One vector is turned by the same rotation once a step. Each row is the vector after some number of steps, and that number follows the row.
The counts run from 0 to 336.
[ -5  21  -5   5   1  -3 -10  -4 -22  32   5  -8   5 -28  -8   7  11  15
 -10  -7  -3  -6   5   4 -19 -12 -15   2   5  -1   1   5 -12   8   3   4
  -5  17   2  36   0  15  15  -1 -15   0  23 -16  19 -15 -16   7  -1 -10
   8  14   0   7   6  -3  20   5  24   9  13   6  20  -3  17   9 -11  22
   8 -12 -15  -5   7   4  -4  -1  -6 -10  15   9  24   1] -> 17
[  2  10 -15   8   9 -15  -3  -5 -20  21  -1 -12   9 -14   5   8   8   0
   6 -15   3   5  -1  -8  -7  -9 -11  -1   8 -11   7   0  -4  10  -2  -4
  -9   7   4  39   4  11  13 -12 -11  -2  14 -24   4  -6 -17   0 -10 -17
  -9   1 -14  14 -16 -12  20   5  17   4  26  -2  29  -8  -9  19  -6  24
  30   1 -12   3  10  14  -5  -7   9  -6   6   5  26  -7] -> 322
[-22  11 -14   2  -2   3   5  -7 -16  25   8   2  -1 -21   3   6   9   3
  -7  -8  -2 -10  19   7 -10  -5 -23  -9  -4   8   4  11 -27  10  15   7
  -2  13  22  30  -2  26   4  10 -19   1  20  -4  10 -10  -9  11   5 -24
   3   8   2   2   3  10  22   4  24   1  11  -4  27  10  11   3   2  11
  -3   7  -8  -2   6   9   3  -4 -10 -12  13  13  15   4] -> 0
[-12  20  -9  16   0  -2   3  -2 -15  32   0   7  -3 -29   5   7  10  15
  -4  -5   1 -12  11  11 -17  -9 -18  -3   3  -3   3   3 -19   8   8   5
   5  22  12  22   1  26  12   3 -10  -1  29  -5  16  -2  -2   4  12 -18
  10   5  -2   6   7   2  12  -2  30   8   9  -7  27  12  24   4   4  13
  -1   0 -15  -7  14   2  -5  -8  -5   0   6  16  21   4] -> 248
[ -6  10 -10  -1   3 -15  -7  -3 -26  20   1  -8   0 -16  -5   6   8   7
   4 -14   0   0  -4  -2 -13 -12 -16   0  13  -4   3   1  -2   3   2   1
  -1  10   8  41   6  13  12 -10 -16  -6  16 -13   7  -9 -18   6 -14 -17
  -3  10 -11  16 -15 -10  20   6  17  11  24   5  17 -11  -6   8 -11  28
  22  -8 -11   2  12  16  -8  -6   5 -11  16   7  20  -6] -> 310
[ -5  11 -11   5   5  -3  -3   0 -20  27   5   0  -5 -24 -10   9   9  12
   3 -12   1  -4   1   3 -22 -13 -12   6  14  -5   3  -1   2   6   3   3
   4  17  10  33   7   9  10 -10 -12  -4  19  -6  11  -4 -20   4   3 -18
   3  12 -14  18 -11 -11  14   0  19  10  23   6  19  -5   0   7 -11  20
  15  -4 -11   0  15  10 -14 -15   8 -14  15  14  20  -9] -> 52
[ -5   8 -20   4  -3 -13   2 -21 -16  11  17 -19  14 -16  -8   9  16   2
 -13 -10  -9   2  22  -5 -25  -2  -3   6  -4  -3  11  13  -2  10   1  -8
 -10   7   6  30 -14  30  -6   9 -20   1  14 -23   3 -14 -13  -7 -10 -21
   4   8   3  11   2   1  16   4  10   2   7 -10  23  -3 -12  28  -4  23
  20  -5  -6   3   1   2  -9  -2   3  -4  14   6   9   5] -> 183
[ -2  13 -15  16  -2   1   5 -12  -6  21  12  -4   2 -29   1  14  17  15
 -10 -10  -3  -6  21   4 -31  -5   3   0   4  -8   8   5  -3  13   3   1
   3  28  10  23  -5  30   4   7 -13   7  21 -18  10  -6  -8  -8   9 -20
   9   5  -1  11  14   1  10  -5  21   2   1  -9  26  11  10  21  -1  18
  10   0  -6  -5  15  -9 -15 -12   2   3   5  20  16   0] -> 214
[-17   8 -18   1  -1 -18   7 -16 -22  11   7 -17  20  -6   2   0  12  11
  -5 -14  -4  -1  15  -3  -8  -3 -18   2  -6   5  20  16 -11  15   0 -10
  -2  -2  12  30 -13  35   0   7  -9  -4  16  -8  -8 -14  -6  -2 -11 -22
  -3  -4  -6  10  -7   7  26   6  15  -5   6  -7  27  -2 -11  21  10  24
  12   1 -10   4   1  14  -3  -2  -3   0  23  -4  15   3] -> 161
[  1  10 -21   7  11 -10  -2   2 -18  24  -3  -5  -7 -17   7  14   5  -8
   6  -9   2   1  -1  -4  -9 -12 -15  -1   9 -15  -4  -4  -6   1   3  -2
  -6  15   7  39   2  11   3 -12 -18   0  17 -20   7  -3 -12   4  -5 -23
  -4   8 -16  12 -18 -11  18   3  15  13  27  -7  30  -4 -12  14  -2  25
  24   1 -12   2  12  14  -7 -14   9  -9  -2  12  21  -4] -> 66
[ -8  12 -16   3   0 -11  -4  -9 -20  11   1 -13  14  -6   6   3   7  -2
  -6 -24  -1   1  13 -11  -9  -5 -19   1  -5   5  10  12 -14   5   2  -7
  -1  -6   7  42 -16  37   4   3 -12  -5  17  -8  -5 -13  -9  -1  -8 -21
   1   3  -1   7 -12   7  25   0   6   7   4 -11  28  -4 -22  14  11  24
  17   3 -12   5  -4  14  -1  -2   0  -2  19  -1  10  10] -> 149
[ -7  -4 -23  13   9  -3   4   4 -11  14   3   3  -4 -19  13  10   9  -1
  14 -20  10  -5   9   0  -9  -1 -19  -8   6  -8   6   2 -11  15   4  -4
  -3  12  19  31   8  19  11  -9 -15   1  13 -14   5   1  -3   1  -3 -26
  -9  -1 -13  14 -20  -2  18   8  14  -1  23 -14  37  13 -10   9   5   7
  22  23 -14   4  16  12   0 -11   8  -4   1  16  10  -2] -> 81
[ -8   9 -17   3  -1   0  -7  -2 -13   7   6  -5  11 -11   9   5  10  -1
  -5 -29   6  -2  17 -12 -14  -4 -18  -2  -2  10  13  16 -11   7   6  -2
  -2  -6  14  44 -15  35  14  -3 -19  -5  10  -6  -1 -15  -7  -3  -7 -22
  -4   9   0   6 -12  11  26   4   0   4   4  -5  25  -2 -18  13  11  20
  19   5 -14  13   3  10   3   0   4  -2  17   4   5   9] -> 138
[ -9  21  -6  13  -1   2  -1  -5 -11  29   2   3   4 -29  10  11  14  17
  -6  -6   3 -13   9   5 -21  -4 -14  -3   2  -3   5   3 -13   7   4   6
   3  26  11  23   2  24  12   1 -11   0  27 -13  21  -7  -2   3   9 -10
   7   1  -8   7   9   0  12   1  31   5   7   0  27   8  24   9  -1  16
   6   0  -8  -3  17   0  -4 -11  -5   0   7  14  23   2] -> 249
[ -7  12 -22  14   0  -5  10 -13 -16  22   4  -6   6 -24 -10   9  10  14
  -7 -10  -6  -2  20  11 -19  -9 -11   5   1 -13  13   2 -11  18   0  -8
  16  16   3  22  -7  31  -1  10  -3   6  25  -7   1  -1  -9  -4  12 -25
  13  -4   3   4   1   7  11  -7  23   1  10 -15  33   7   0  17   8  12
   2   0 -12  -9   5   2 -18 -14   2  -2   8  16  14   3] -> 201
[-13  -2 -21   8   6  -2   4   5 -15  18   0   7  -8 -20   9   9   8   2
  14 -20   5  -4   8   1 -13  -6 -21  -5   9  -9  10  -2  -7  13   4   0
   5  10  19  30   8  23  13 -12 -11  -3  15  -4   2   3  -7   5  -3 -29
  -6   1 -10  13 -20  -1  15   8  17   4  25 -13  32  11  -9   2   7   7
  17  20 -14   6  19  13  -4 -14  11  -6   5  17   8  -6] -> 82
[ -5  17 -12   3   5  -7 -10  -1 -15  26   0  -7   0 -18  11  13   9  -7
  -6  -9   1  -5   4  -4  -9  -9 -20 -10  -1   3  -5   3 -19   3   4   6
 -13  15   8  40   2  15  14  -6 -22   1  17 -22  19 -17 -13  11  -4 -12
  -6  10  -8   9  -1  -5  24   8  20   8  15   2  28  -3   9  10 -10  21
  14  -7 -12   4   7   7  14  -1  -3  -7   3   6  26   3] -> 276
[  0  19  -7  11  -1 -12 -10  -8 -18  17   1 -15  23 -13   3  -1  10  13
 -11 -21  -1  -1   7  -9 -16  -7 -15   7   2   6  16   8   1   6  -5  -5
   4   1   0  38 -15  34  14  -7 -10  -7  15 -11   4 -11  -3  -8 -10 -11
   5   3  -2   9  -6   0  21   3  12   8   0  -1  19 -11  -8  14   6  26
  22 -10 -13   5   3   9  -5   1   2   7  23  -2  17   7] -> 146
[-14   4 -17   9  -2  -9  -1  -5  -7  10   2  -6  12  -7  20   1  12   7
   2 -27   5  -8  12 -13 -13  -1 -15  -5  -2  10  16  13  -8  10  -1  -1
  -7   7  16  32  -9  34  18  -9 -17 -11   9  -9   1  -8   3  -7 -13 -19
  -7  -1 -10   8 -13   6  22  11   9  -2   3  -6  28   6  -7  14  11  20
  22  13 -10  11  13  11   2  -1   2   5  19   0  11   6] -> 126
[-15  10 -19  13   3   1   3  -5  -6  22   4   0   1 -31  14  12   9   6
   1  -3   2 -15  19   7 -12   0 -18  -9  -3  -3   2   4 -25  14   7   2
  -3  21  14  24   1  23   8   2 -14   8  18 -18  15  -6  -1   8   7 -16
   0   2   2   3   6   5  13   6  26   1  11 -12  37  17  17  15   2   8
   3  12 -12  -1   9   2  10  -1  -9  -1  -5  14  14   5] -> 245
[-14   2 -21  12   4  -3  -7   6 -17  15  -5   0  -4 -23   9   6  10  14
  10 -24  11 -11   5   0 -21  -2 -24   1   9  -1  12   2   0  18   1   1
   7  15  22  27   7  28  20 -15 -17  -7  12  -4   6  -1   2  -3  -9 -20
  -5   2  -5  11 -21   4  10  14  10   7  20 -14  23   4  -5  -2   1  14
  19  19 -20   9  15   6  -4  -5  11  -2  12  11  -1   3] -> 94
[  1   5 -19  15   9   7 -12   9 -11  16  -2   1  -2 -27  10   7   8   9
   5 -29  15  -6   7  -4 -24  -7 -19   3  14  -7  11   1   3  14  -2  -2
   6  11  11  41   1  23  25 -18 -16  -1  10  -9  12   1  -3 -10  -1 -16
  -1   8  -6  10 -14   1  13   6   6  11  13 -12  26   6  -5   4   6   6
  22  17 -18   8  12   2  -4  -6  13   1   5  16   5   0] -> 96
[ -3   5 -19   6  11 -12  -5  -4 -19  18   2  -8   3 -14   8   7   7  -7
  11 -15   3   3   4  -8  -3  -8 -15  -5   7 -10   7  -1  -8   8  -1  -6
  -8   8   7  36   2  11   6 -10 -13   3  12 -21   4  -6 -17   4 -10 -23
  -9   2 -15  12 -20 -11  20   5  13   2  25  -6  33  -3 -18  18  -1  20
  26   8  -9   3   8  17  -1  -9   6  -8   4  10  20  -6] -> 323
[ -6  11 -12   3  -5 -13   1 -15 -20  14  10 -13  12 -12 -10   4  14  18
 -13 -12 -10   2  22   3 -24 -10  -5  10   2   0  14   9   5   5   1  -7
   7   9   4  31  -9  32  -3   7 -11  -2  17  -8  -3 -12 -11 -12  -3 -19
   9   7   4  13   3   1  17   0  16   5   7  -1  20 -11 -11  18  -2  30
  13 -13  -8  -3   3   2 -19 -11   4  -2  21   7  13   2] -> 181
[-10   1 -21   7  11  -5  -5   1 -24  18   1  -9  -5 -31  -5   8   8  10
   5  -7   6  -6   7   4 -18  -5 -18   1   5 -12   4   0  -8  24   3  -3
   0  14  11  34  12  10  12  -8 -16   4  13 -22   8  -4 -15   7  -7 -14
  -7   9  -4  11 -12  -2  12  12  16   6  31 -13  26   4  -2   1 -14   7
  20  15 -18   5  11  10  -3   0   8 -14   6  17   7  -5] -> 59
[  2   7 -11   9   7   3   0   2 -18  24   4   4  -5 -25 -10  11   8   7
   3 -19   2  -1   5   6 -16 -14 -11   4  14  -7   2  -1  -4  11   6   3
   2  15   7  37   9   8  15  -6 -12   7  16 -10   9  -5 -21   7   5 -20
   6  13  -8  12  -7  -9  14  -2  18  12  28   2  20   5  -2   6  -9  11
  14   2  -7  -6  15   6 -18 -14   8 -15  11  25  20  -7] -> 51
[ -5   2 -17   5   6  -7   3  -3 -15  14   2   0   3 -10   6   7  11  -3
  10 -23   3   3   3  -7  -7  -7 -10   1   8  -6  10   2  -1   6   3  -3
  -6   9  10  36   1  16   6  -9 -11  -3  13 -11  -2  -4 -11   0  -4 -30
  -7   3 -20  17 -21 -13  20   0  12   2  20  -3  33   2 -21  16   7  24
  26  10  -4   3  17  12 -11 -16  11  -7  10  10  18  -8] -> 334
[ -9  11 -11  -4  -3  -1  -2  -8 -13  21  11  -3  -3 -17   2  12  14  -4
  -9 -12  -5  -6  18  -1 -10  -9 -13  -9  -6   9  -5   9 -21   1  14  11
 -14  14  12  40  -3  18   4   5 -26   5  15 -14  15 -18 -17  10  -1 -23
  -2  18  -3   9   1   1  26   4  20   4   9   2  24   2   7  10  -8  21
   7  -2  -2   4   4   7   4  -4  -7 -14   9  12  18   2] -> 9
[-14   5 -27   1  -2  -3   5 -10 -11  20  10  -3  -7 -24  -2  15  15   4
  -6  -6  -5 -11  28   8 -23  -5  -8  -7  -1  -5   2   8 -14  10  15  -2
   3  19  18  26  -3  33  -7  12 -23   4  19 -10   9  -4  -8   0   8 -30
   5  10  10   6   0  10  12   1  15   4   9 -18  31  10  -2  12   0  17
   2   8 -15   4   6  -2  -3 -11   2 -11   0  21  -2   3] -> 221
[  0  19 -10  13   7  10 -13   2 -11  29  -1   0   1 -31   3   9   8   8
  -5 -14   9  -7   9   2 -15 -10 -19  -1   5  -2   0   5 -17  11   0   2
  -1  15   2  45   2  14  23  -4 -14   1  20 -16  18 -10 -15   8   2  -8
   1  15  -2   1   5   4  17   2  22  12  13  -4  25   5  15   2  -9   9
   9   1 -14   3   9   3   6   1  -4  -7   4  14  18   2] -> 271
[-12   6 -20   9  -4   0   9 -13 -16  20   8  -1  -3 -26  -2  10  15  11
  -7  -7  -4  -7  29  12 -23  -2 -11  -3  -2  -9  10   6 -13  16   8  -2
  10  16  15  18  -4  30  -7  12 -10   2  22  -7   0   1  -5  -2  12 -30
  10   4   4  10   4   8  14  -2  22   0  12 -15  32  16  -1  11   4   9
   0   9 -12  -7   8   1 -11 -12   0  -5   7  22   5   5] -> 211
[-18   8 -15   3  -2  -3  -7  -6 -22  11   0 -10  10 -16   3   0  10  13
  -5 -25   4  -6  18  -2 -17  -3 -24   3   2   8  18  13  -9  17   3  -6
   5  -5  15  38 -12  38  16  -3 -15  -8  10   2  -3 -10  -3  -3 -10 -15
   0   5   3   7  -9  13  19  10   6   9   8 -10  21  -1 -13   2   6  14
  15  14 -19   8   2  11   0   4   1   1  25   3   0  11] -> 140
